Here are some points, one per row:
[-111  -30   25   30   31  -11   -8  -35   32  -12   65   -8    2  -27
  -10  -17  -19   36   14   -1    5   55   -9  -25   55    8  -10   13
  -45   69  -35  -15]
[-18  -5  53 -38  56 -79   9  30 -31 -28  12 -63 -62  22  16  36 -28 -31
 -69 -41  21  15 -57   1 -74  55 -29 -17   8  40  -8  15]
[-35  47  36 -40  21 -57  -4  29  17 -58  -4  80 -54 -32 -11  12 -27 -15
  45 -34  69 -12  -6  44 -32 -58  30 -80 -25 -21  54  10]
[ -52  -26  -37   33  -85    2  -67   76   13   67   78  -22    3   16
  -17 -104   46   27   27  -37  -36   80  -91  -74   48   47   68  -58
   25  -68   55  -39]
[ -4  25  16  51 -20  39 -10 -22 -71 -62  -2 -32  74 -52  15  -2  35 -24
  18   0  32  17  24  77   6 -13  21  18 -66  33   2  32]
[-28  19  -2  71 -65 -15  83  12 -15 -31  53  46  21 -17  56  24 119  16
  11 -27  51 -28  29   8 -28  34 -33  15  84  36 -24  70]
[ 72  17  10 -11 -35 -28  25  22 -68 -29 -20  89  54 -19  -7  29 -47  10
  38 -21  -2  39 -32 -56  37  -6  18  92 -56  59  43  43]
[ 60  -6 -15  10  33 -18  -3  15  81  -4  24  13  37 -14  18  60  49 -11
  37  31  15  53  -5  15   6  19  -7  25 -74 -31 -23 -78]
[-12 -67   2   8 -27 -56 -10 -42 112  13  -8  26  37   2 -65  36  51 -17
 -85  33  42  11  57  93 -73 -17 -17  24  62  27  -8   0]
[  8  -7  89 -92 -43  22   6 -67  -3  49  16  39 -30   4 -42 -43  63 -39
  30  -6   3 -63  -3 -25 -12 -11 -15 -12 -29  60  88 -55]
[ -32   18  -15   -2  -37  -40  -39 -109   16   -5  -25   30  -16   27
  -36    5  -34   29    6  -22  -11   17   30    8  -13   38   16  -25
    1   23   40   34]
[-59  10 -20 -18  -7 -49 -77 -61  -8 -19  24 -19  42   9  39 -20   4  25
 -47  36  23  43  -2  10 -73 -14 -15  31  14   6  12  -5]
[ 32   3  10  77 -34 -59  38   5   2 -33  22  15  21  51  -6  -3  28 -31
 126  37  58   6  -3 -25 -33  47  21 -15 -56  71 -14 -78]
[ 31 -17  16 -13  37 -40  37  11  34 -93 -23  -5  -3   7  42  23  58  50
 -69 -28  91  14  23 -16  19   0  71  19  33  22 -20 -34]
[  2 -17  28 -36 -10  19  50 -28  14  40  -7 -47  52  30  12 -20 -36  65
 -42 -20 -19  33 -20 -24  29  53  33  17 -24  24 -16  65]
[-44  13  30  10 -31  20  10  17 -27 -30  12 -86   4  13  41  76  13   8
  66   9 -38 -14  -8   4 -18 -62  -2  30 -11 -31 -20 -12]
[-85 -59   9  44  24  75  74   2  -5  37   5  23 -92 -20 -25   0  30  29
  46  47 -17  32 -24  57  27   8   3 -38 -49  97   6  48]
[ 22  25 -18 -46  26  28  66  59   9 125 -54  10  -3 -18  24 114   8 -67
  33  70 -25 -17 -13  11 -14  74 -27  30   8  54  41 -30]
[-39  46   3  -1  92 -16  -6   0 -27 -21 -26  47  62 -55 -23 -56  24  -5
  55  -2 120   5 -70  14 109  58   8  21  -2   4  19  19]
[ 38 -21  30  12 -15   4 -79 -43  -1  19  40  31  46  30  74 -76   4 -34
 -14  42 -29   2  30 -30   5   7 -68   0 -40  12  54 -52]
[ 27 -14 -29  -4 -37 -50 -57  27   0 -25  75   1  39 -17  41  13 -50  -7
 -27 -26 -52   5  22 -31 -60   0  15  -9 -51  32  13  60]
[-15  55 -54  -8 -34   5 -96  -1 -13  33  35  48 -65  -9 -24  35  87   2
   2 -31 -10 -50   5  49  26 114  85  52 -74 -10 -32 -22]
[ -24   36  -94   42   37   25   58  -91   11    5  -37  -52  -23  -25
   12  -25  -13  -44  -19  -20 -119   -4   -1  -21  -18  -12   49   -2
   27   42  -52  -58]
[ 17  -7   2 -35  32 -21  -5  32  11 -83  69 -33  32   7  36  50 -19 -41
  25  17  29   4 -79 -33 -75  36 -54  -3   2 -25 -20 -32]
[ 95  11 -79  11 -14 -34   0  58 -31  13  -5 -79  -6 -12   8 -57  21 -13
  75  23  74 -26   6  73 -30 -36 -29  10 -20 -31   6 -15]
[-112   48   14  -60  -14   48    0  -35   -9  -51   23   34  -53    0
   32  -37  -42  -61   -1  -14   23  -14   -1   29   57  -11  -54   80
   18  -27    7  -46]
[  24    6  -50  -74   30  -30   67   -3  -56  -20   10  -12  -35  -37
  -15   35   -4   52  103  -19 -107   -7   13  -39   21   12  -24  -61
   35  -16   29  -65]
[-30  37 -15  33   0 -15  26   2   6 -37  -8  18  12  46 -71 -87  22 -44
 -41  62 -10 -49   6  25   2  76  22 -43 -34 -47 -15  -1]
[ 114   41   40   20   16  -13  -85  -43   53  -13   30    2   43   33
  -40   99   38  -40   46    9 -120  -29   21    1   26  -65  -61   17
   66    6   14   51]
[ 30  14 -14  69  17  20  13  14 -58  54  12 -32  29  71 -65  43 -54  -2
 -25  -5  86 -52 -41  -5  11  -4   2 -13 -13 -27  25  26]
[-10 -54   7 -28 -26   5   8  -8 -33 -70 -11 -25  -5 -95 -67  96 -77  20
  -6  16   7 -26 -65  17  60 -18 -19 -52  -2 -43  56   4]
[-19  -1 -16 -18   3  55 -66  40   3 -22  40 -76  35  68  -3   2   9   4
  24   4 -54 -35   0  76 -24   3   4 -42 -42  36   0  -2]
[ 33   4  46 -38  11  17   4  -7 -19 -10 -51  14 -28 -29  11 -12   5 -29
 -17   9   1 -10  11 -94 -24 -23  40   6   9  16 -10  16]
[ 55  21 -39 -47  20  11 -32  28 -78  36  -2  10  36 -14 -57  47 -42 -12
  36  -5  61  48  27 -58 -22 -21 -26  63  55 -15 -43  37]
[ 66  32   8   1  11   5  87  16  42 -25  77  56   7  45  24 -77   7 -27
   9 -40 -77  18  -1   8 -71  20  89  37 -78 -30 -27  19]
[ 22   9  30 -32  34  26   1 -12  68  12   6 -31   6  56  10 -10 -38  61
 -11 -48  17 -18 -34 -31  30 -10 -85  42   0 -64 -52 -36]
[ 79 -16 -28 -28 -83 -45  15   8 -35  21  -2  22  17   7  -8 -52 -27  27
 -47 -48   4  25   1  79  11  58 -19  -9  18 -55  -6 -50]
[-46   4  57  22  72  22   6 126   8  51 -13  53  28   9  17 -26  -8  12
  37 -47 -18 -12  35  22 -55 -39  27   6  47 -57  61 -10]
[ 33  42  14   9 -28  -7 -45 -26 -26 -43 -32 -34 -73 -24   4 -40   4  23
 -50  16  80  13  50  20 -12   1  -2  17 -52  31  19 -40]
[ 21  -8  20  15   0 -38 -26 -31 -34  18  28  21  12  50 -72 -18 -15  10
  24 -54 -17  23  91 -21  39  19 -27  31 -10 -16  19  28]
[ -16  -32   41  -18  -62   20   44   34  -41   59   77  -43 -113  -40
   66  -35   39   34  -84   30   20   16  -14   67  -26  -31  -50   71
  -63  -14   31   50]
[ 44 -52 -63  27  71  24  24  67 -47  77  12 -48 -66 -19 -75 -57 -55 -12
 -25 -14 -33  17  22  15  24 -10 -39 -15  46  85 -17   9]
[-59 -40  71  28 -49 -14  21  71 -64  13   8  28  15  43  11  74 -17  40
 -12  38 -12  13  26  30  54 -52  27 -59  41 -24 -66 -52]
[ 36  -5  -4  10   1 -30 -48 -51  12 -31 -12  49 -45  34  20  38 -32  49
   4   7 -37  59  12 -39   1  48  29  23  -4 -16 -27  -1]
[ 44   0 -45  24  46  19  15 -48 -15 -33   4  16  -1  10  12 -32   4   7
 -30 -18 -41 -18 -11 -15 -35 -50  24  -7  13 -11  46   9]
[-39  17 -17  57  18 -91  41  27 -17  51  78  12  34 -22  15  54  45  56
 -62 -21 -82  34  48   0  49 -33 -39  -2 -10  49  60 -21]
[ 30  -1  32  63  -5 -40  31   8  60  -9   5 -27 -13  34  17  12 -24 -39
  14 -22  -6 -16 -38   4   3 -40  35  28 -10  -8 -27  26]
[  40   11   47   61   58   12   26  -39  -15   83  -45   35 -110  -93
   43  -25  -27  -12   83    1    8  -44   12   -8   14   31  -13  -49
   85   -2  -14   42]
[  25  -24   -4   21   26   38  -29  -34   23 -105   15   44  -46   40
   19  -29 -116  -35    0  -28  -22   14  -41  104   55  -13  -15  -23
   -5  -24   47  -56]
[ 26   6  25  15 -48  -3  40  86 -27 -33 -67  -6  18   6 -16  29  48 -42
 -66 -32 -27 -11 -13  25  71  29  50  10   2  -5  19 -38]
[ 38  20  37  -9 -34 -35  14 -73  17 113 -16  65   5   3  17 -19  20  -8
  13   3  82  32 -54 -80  73 -36  49  40   9  50 -55 -40]
[  30  -77 -127  -47  -44  -17    3   -9  -16   13  -14   28   15   61
    1  -18  -30  -18   66  -34   19  -23   22   26   19  -84   -2  -80
  -48   10 -108   32]
[-62 -56  50 -23   9 -88 -13  11  14 -15 -27   1  -8 -84  36 -33  12  27
  78 -11 -39 -70  18  -7 -15 -66  31  57 -26   2  19  20]
[-26   1  68  45  29  33  -1 -18 -44  33  74 -18   7 -40  18  30 -41 -20
  -8 -40  -2 -18  20  21  31  41  62 -26  59 -12 -19   3]
[   4   33   28   -5  -23  -15  -28   79  -35   25  -34  -41    1  -58
  -29  -11   72   23  104  -24 -101   62  -11  -16   -8    4  -40    0
  -44  -50  -36  -39]
[-24  40  20  23  -8  25   4 -26 -84 -28 -63  20   1  71 -70   1  -2  12
 -88  55 -31   9  -1  -7  17 -20 -62 -18 -18  15 -41  50]
[ 27  39  11 -11   9  42 -19  40  22 -24 -15   0 -83  93  -6 -14  -5  38
 101  89  29  20 -18 -22 -27  57  30   3  60  27  25 -24]
[-26 -18  15  40  32 -46  -3 -34 -29  15   7 -13   2   3 -21  -9  10  37
 -78   4  24 -35 -64   9 -18 -13  44  48  67 -26  11 -52]
[ -1  15 -33  -4 -38  40 -12 -34   7   8  23   3  28  -2 -57   7 -54  87
 -32 -29  33 -68 -52   7 -34 -49  13  37  69 108  -6 -32]
[ -97  116  -31   77  -14    0   18   79  110   28  -11   25   48 -127
 -127   38  -85  -52  -41   -3   24    0   70  -29   -2   13  -85   12
  -37  -37    4  -41]
[ 15 -26 -79  46 -26  58  -7 -29  -9 -17  60  -1  32 -69  45  -2  26  -7
  82  91  -9 -29  11   6  38  -8  -6  87  -6 -65 -23  32]
[ 46 -81  60 -12 -43  50 -43 -26  11  38  79 -88  93 -42 -40  32 -43 -64
  65 -71  77  55  29 -28 -56   6  58 -16  46 -50  13  10]
[-21  29 -62 -83  -5 -46 -41 -10 -13  62   3 -48  74   4  62  36  -5  -4
 -36 -38   5 -27   6  18 -71  27  27  -4 -25 -15  -3  22]
[  30  -44  -25   13   26    6   27   -7   64   56 -120   67    7  -22
   25  -61  -92   31   62   -4  -61  -26  -39   46  -31   87    5   12
   45   28   20   78]
[-127  -89    6  -34   75   26    1  -46   39  -13    2   -5  -44   53
  -46   21    0  -16  -10   17  -15    1  -16   11  -37  -56   12   46
  -79  -31   19   20]
[ 57  -3  28  54  63 -84  -7 -30 -22  46 -11  23  21  -4 -17 -26 -55   3
 -43  68  -1 -10   1 -13  15 -29   4 120 -14  -7   3  -9]
[ 26 -30 -14   7 -37 -47 -21  37  42 -33 -55 -63 -44  -7 -13 -14 -15 -21
  -3   2  36 -37  55 -61  28 -11  27  44  -2  28  17  11]
[-23 -22  49  22 -31  65   1  -9  27  11 -23  34 -16 -10  74  20 -96  -1
 -54 -38  47 -15  -2 -61 -12  22 -47  37  -1  34  21   9]
[ -4   7  49 -73 -21 -77  47   2  -6  16 -37  55 -38 -53 -57 -78  90 -19
 -88 -19 -34  55  11  29  -7 -42 -86   4  51 -44 -56  24]
[ -20  -29   -1   49    3   56  -11   -2  -69  -77 -108  -29   15  -16
   19  -48   12   14    7   12   -8  -12   28   39    3   14    5   24
   -9   18   -8   28]
[-61 -11 -11  27  43  53 -26  76   5  -8 -33  47  41 -21 -15 -11  18 -43
  39 -27 -29  -3  21 -57  58 -20  10 -52  57  19  32  15]
[  38  -44  -11  -27   29   40  -73    9  -13  -53    1  -30  -47   11
  -48  -20   55  -11 -127   -2  -60  -45  -31  -28  -25   10   23   30
    2  -44   45    4]
[  48  -20  -88  -15    8   -3  -57   31  -24    5  -37   12   12  -25
  -26   27   73  -78  -65   -3   43   17  -14    3  -22  -56    5  -36
    2   34 -100  -45]
[  50   20   -8  -69   17    2   35   73   67  -50   57  -71   20  -25
  -14 -122   28    9  -13   10   49  -33   45   33   36   45    2  -16
   44   64  -35   65]
[-36  73 -69   5  16  -5   5 -61 -42  80  -8 -32 -38  22  85  20  15 -32
   0  34  59  11  14  22  15 -44  -7 -75  48 -30  80  83]
[-70 -42  19 -69  -7 -28  37 -28 -37  -4  -6 -31  46  63  12 -43 -72 -43
  11  50  89 -57  49 -45  30   1   8 -79  11 -32  39  -5]
These points spread out most along one direction. Take the direction at right angles to it along which they spread out most. Go by this last direction. How many in every 100 of the points above lie lower along it than each point below? Round to a whole number. More than half of the points above lie lower than the first one.
[-35  34  15 -41 -24  44 -35  22   0  -1 -43   9  47  64  60 -66 -72 -34
 -53  37 -35  -8 -14  32   1 -30  33 -12  -9 -35 -43 -35] 51
[-39   6  56 -22 -45  16  19  19 -49 -53 -22 -21  50 -59 -34  -8  -8  14
  13  32 -47  61 -40 -10 -52 -15  -5 -31  53  -9  -3   5] 49
[ 12  12 -19 -15  34  31 -24  23  49 -48   3 -38   8  17  82  57   1  29
 -62  -8 -53  59  45  31 -25 -15 -15 -46  16  63  18 -62] 29
[  65    7   55   94   34  -50   54  -67   15   -3 -109  -41  -10    1
  -18    5   84   41  -50  -34   14  -28  -39  -38  -31   11  -38  -96
  -95  -34  -28   10] 51
[ 25  -4  19 -16  -8  23  30  10 -33 -43  20 -20 -51 108  13  26 -12  -6
  33 -28  66  10  49 -38   9  35   1   6  55 -20 -20  16] 37
[-94 -28   4 -60  35   2 -30  43 -52  -6  47  86  20  16  49   0  19  13
 -10  43 -23  31  43 -21   6  62 -31 -12   4 -57 -60 -22] 47
[   9   39  -15  -12    0   26    5  -43   58    1   19    8   -4 -101
  -11    4  -52  -18   -7   64    7  -31    2    4   -8   22   47  -41
  -76   17  -40  -11] 51
[ 36  37  -6   0  -6  11  19  27  71  20  -8 -23 -32  42  -2 -31  22  21
 -23  22  18  39 -31 -30  -2 -77  32 -52   1 -31  61  53] 47
[-55   2  17 -29 -27  17 -33  51  53  -4 -32 -83 -46  50  29  35  69 -62
  -1   5 -34  17 -52  61  85  26 -20 -47  28  59 -35  37] 54
[-18 -21 -84  -7  19  61  39  -8  47 -10 -22  46 -22  19   7  48   9  97
  17 -48  57 -29  32 -21 -69  14  12  56 -30 -31  40 -15] 47
[ 66 -55   7  19   2  74  -2  -3  20  16  20  27  43 -60   4  57  51   3
 -90   6  -7  26  51 -44  34 -17  10 -45 -53  30 -46   5] 29
[ 46  60   5 -63  54  12  -7 -71  54  17  34 -11  -3  -8 -55  21  -2  85
  -8  50 -37 -26   4 -20   9   1  12 -68  30 -45 -30  26] 45
[-13 -61 -48  22 -51  21 -38 -27  11 -15  11  18  12   9  61  33  67 -31
  21 -28 -19 -28  -6 -68 -46  -1 -92 -29  88 -62  -8  36] 25
[ -22   31   -2  -12   32   70   52 -104    1   -1  -57  -32   58   37
  -42   11   18   -7   80  -32   -6   38  -12   39   19   10  -13  -13
  -21  -28   36  -43] 51
[  6  32  54  17 -27  -2 -38  56  12  44   6  25 -28  46  29 -12  -8  57
  16 -15  -7 -49 -15   4 -37 -41 -19  -8 -47  19 -31   9] 39
[-36  -2 -90  10 -60 -28  30 -10   8  24 -59   8 -67 -31  42  31 -32  -7
   8  37 -40   7 -34  -7  34 -24  -8  48  44 -44  41   5] 82
